One turn moves each row of this set onto another row. After a few examples, where does it send each row asked below?
j144: [ 19.1   7.6  -4.9   3.6   2.4  -1.7 -27.3  -4.2  -6.3   2.2  -8.7  11.1
  -4.1   1.1  13.3   5.6  -4.5 -15.1  -1.2 -10.9   8.8  15.0]
j567: [ -2.6  18.3  12.8  -0.7  11.0  -8.2 -12.0   2.4 -10.5  10.5 -12.7 -11.7
   3.7  -0.4   0.8 -15.0  -0.2   5.4  12.1  11.9  -0.7   9.4]
j606: [ -0.7  -0.6 -10.5  -1.4  17.4   3.7 -27.7  -0.5   1.1  17.8  -6.4  -0.5
   7.7  10.4  -1.2 -10.9 -22.7   7.6   6.5   4.6   6.5  -5.8]
j350: [ 16.7   5.7  10.8 -21.5   1.8   7.6   3.7  -5.7  -6.0   8.6 -20.5  13.0
  14.3   0.2   3.0   4.9  -2.1  -9.2  -5.4  -4.7 -10.3   6.3]
j223: [ 22.2   4.8   7.8   7.8   9.9  10.3 -10.8  -0.1 -11.3   6.2 -13.1   9.0
  -0.6  29.7  -3.7  14.8  -0.4  18.1  -5.6   4.4  -2.2   6.7]
j802: [-10.0  14.5  13.4  -6.9  13.8   4.1  -8.7  -8.4   9.9   4.7  -2.1   7.2
  13.3   1.1  -0.3  -1.2  -8.3 -10.8  -6.9   1.1 -27.4   5.2]
j209: [-34.7  -2.6  11.4  -3.4   2.7   8.1 -12.9  -0.7  -5.3   7.1  -8.9   1.8
   6.4   3.8   0.1   0.6  -4.0   9.9   2.2  -1.0   7.5   1.1]
j596: [  9.8   8.8  14.0  -6.8   1.6  24.2   0.3  -2.9  19.7   7.0  -3.4   2.7
   9.1   9.0  -2.2   2.4 -10.4  12.8 -16.6  -0.8   4.3  -9.3]
j584: [  6.2   7.2  -1.5   8.9  -1.5  14.9 -30.1  -2.0   2.1  17.5  -4.1  -7.2
  -2.5  25.8  -8.9  -6.1   5.5   8.0  -4.4  -5.1   2.9  -4.2]
j614: [ 13.1  23.6   8.7 -14.1  13.2  23.3 -15.0  16.3  -0.9   0.3  -7.4  10.5
 -14.1  15.3   8.6   4.1  -2.8  -4.1  -5.0   2.3  -0.2   7.2]
j79: [ -2.6  -8.0  -2.8   5.1   9.0  -3.5 -22.8   7.8  -5.2  10.8   7.4  15.9
  18.2  13.7  -1.7   5.6  -4.6  -9.6  -3.5  -8.9   0.0  14.5]
j807: [ -8.8   6.6  -6.3 -12.1   9.7  -3.2   3.2  -2.8  -1.9  -8.0 -12.9   3.5
  13.0  18.9  -7.7 -11.4 -19.2   5.1 -19.8  -5.5  -1.2   2.3]
j498: [-11.0   2.8   0.1   7.0  10.3   1.1   0.0  11.7  -0.2  20.5 -18.3   1.1
 -13.7  14.2   3.8  -3.3  -3.0  23.2   0.4   5.9   8.3   1.3]
j318: [  7.6  21.4   4.5 -25.5   6.7   2.6 -18.4   3.7  -2.6   8.5  -6.5   1.7
  -3.7  18.7   3.4   5.7   7.8   5.2 -17.7  10.5  15.6   3.2]
j311: [ -4.9  -2.8   4.6  15.1   3.6  -4.3   1.1   9.8  -0.5  21.7  -3.3   6.5
 -13.5  16.0 -10.3   2.1   4.7  -1.9 -24.5  -6.0   2.8   5.3]
j911: [ 14.4  17.4  10.9   8.0  -4.3  12.8 -23.0  -0.1  -7.7  13.7   3.5   0.0
 -10.9   2.8   6.4 -12.0  -2.3  -5.3 -22.3   4.0   4.1   9.4]
j46: [-16.4  16.8  24.1   9.6  11.3   1.3   7.5  -4.4 -12.9  10.3 -15.9   2.0
   2.6  11.2  -1.2   5.1  -5.5  -7.8 -19.7  -3.2  -1.3   6.7]
j305: [ -8.4  11.7   1.4  -1.1   6.6  -5.7  -2.5   0.7   9.3 -11.3  -0.2   0.2
  15.8   5.1  10.9   8.0 -22.1  11.2 -12.4   6.9   3.1 -10.3]
j539: [ 18.1   4.8  10.3  18.1  18.2  -8.9  -4.1   1.2  -5.3   3.8   2.8  -0.4
   4.6  11.3 -10.2  19.1 -12.5  -7.0 -15.2   1.5  -3.1   1.4]
j56: [  5.2   8.2  15.0  10.6  11.7  -0.7  -5.6  12.4  -8.3  -3.0   0.3  -8.1
 -13.7   4.8  -0.7 -11.7 -14.8  13.1 -16.6  -5.4  -7.1  15.5]
j77: [-11.6  -9.2   9.8   8.8  12.5   6.8  -3.3   5.2  -6.3  -8.1 -14.0  18.7
  -3.9   9.3  -4.6   9.8 -19.9  -3.9  -9.7 -17.9  -0.7  -2.1]
j652: [  5.9  14.5  -3.0  -8.6  -2.2   6.2 -20.6  17.7   0.0  -5.6  -2.3  -3.2
  -6.8  22.8  10.1  19.0   6.2  -4.3  -2.1  -6.4  11.8  -0.6]
j189: [  3.9   3.9  -0.7  -5.8 -16.2  18.0  -0.2   2.7   2.5   4.9 -11.9  -2.7
   4.3  19.8  10.9  -9.5 -19.1  -7.4 -12.3 -14.5   5.5   1.6]
j685: [-15.6  -4.8   3.1 -11.5  -5.5  -4.0  -7.5  -5.2  -7.5  -1.6  -1.0  -8.6
   5.3  12.6  -4.8  -2.1 -12.2  -3.0 -12.8   0.7 -24.2   4.2]
j198: [-16.2  -0.1  -0.6   4.2   8.5  -3.8 -15.3  -7.9  -8.3  16.9 -14.0  -1.6
   7.9   2.3  -1.4  12.8 -12.7 -17.3  -7.0  -9.2   0.4 -18.4]
j752: [ 17.0   7.0  -0.7  -8.4   9.9   3.3 -19.0  -2.1 -14.0  -0.7 -13.1  -0.6
  -2.2  -6.7   1.6   9.8   5.8  18.3   6.2   4.4   9.2  10.2]
j546: [-10.0  -3.6  -2.2   1.1   1.6  -3.9 -16.1   0.3  -1.1  32.1  -8.5   9.3
 -10.5   0.3   2.2  -7.5  -1.3 -15.5  -1.1   7.5   4.2   3.9]
j125: [  7.7   7.0   2.8 -21.8   7.5  12.1 -33.9   2.0   7.0   8.0   1.7  -2.8
 -16.1   9.5   0.7  13.9   2.4  -1.7  -6.2   2.3  -5.0  -1.7]
j60: [ 12.2   0.3  10.9  -6.3  -7.4   8.5  -3.4  -3.8   8.3   0.2 -17.8  -8.7
   4.5   8.6   2.2  15.1  -5.9   3.6  11.5  -3.2 -11.0 -14.9]
j109: [  3.8   7.7   9.6   9.8  15.3  -6.5   0.9   2.3   1.2  11.8 -14.0   2.6
 -24.5 -13.7   3.6   6.5  -3.7  -6.3  -0.9   2.0   0.4  10.5]
j797: [ 0.9 -8.8 -9.8  8.0 19.1  4.5 -2.1  9.4 -0.3 15.5 -8.8 16.0 -4.4  0.7
 -1.1 22.5 -6.9  2.4  2.6  1.0 10.0  0.6]
j503: [ -4.1  17.5   0.1   3.7   8.7   8.7   0.7   7.9  -0.3  -9.7  -6.7  -2.6
  13.7  -2.2   1.5   2.6 -16.3 -14.6   5.3   1.0 -11.8 -11.8]
j844: [ 17.7  11.7   1.4 -17.3   4.3   2.0 -16.5   3.2  -9.4   3.7 -14.9  -2.7
 -18.6  29.6  -2.4   8.8  -3.1 -13.7 -12.5  -0.8  -2.6   2.0]
j794: [  0.5   2.8   8.3 -18.5 -14.1  -1.7  -8.9  -7.0   6.4   5.7  -3.7  -7.6
   5.8  -5.1  13.3   2.7   0.9   1.0 -17.4 -14.4  -1.4  10.3]
j343: [-11.2   7.9  18.3  -3.6  17.3   1.4  -8.8  -4.8  -5.3   7.0 -17.8   4.5
  -9.8 -13.1   5.2  -3.6 -20.8   9.7 -13.8   2.8  -2.4 -11.8]

j350 turns into j596
j77 turns into j46
Now find these:
j79 turns into j539
j223 turns into j911
j844 turns into j614
j546 turns into j797
j305 turns into j685

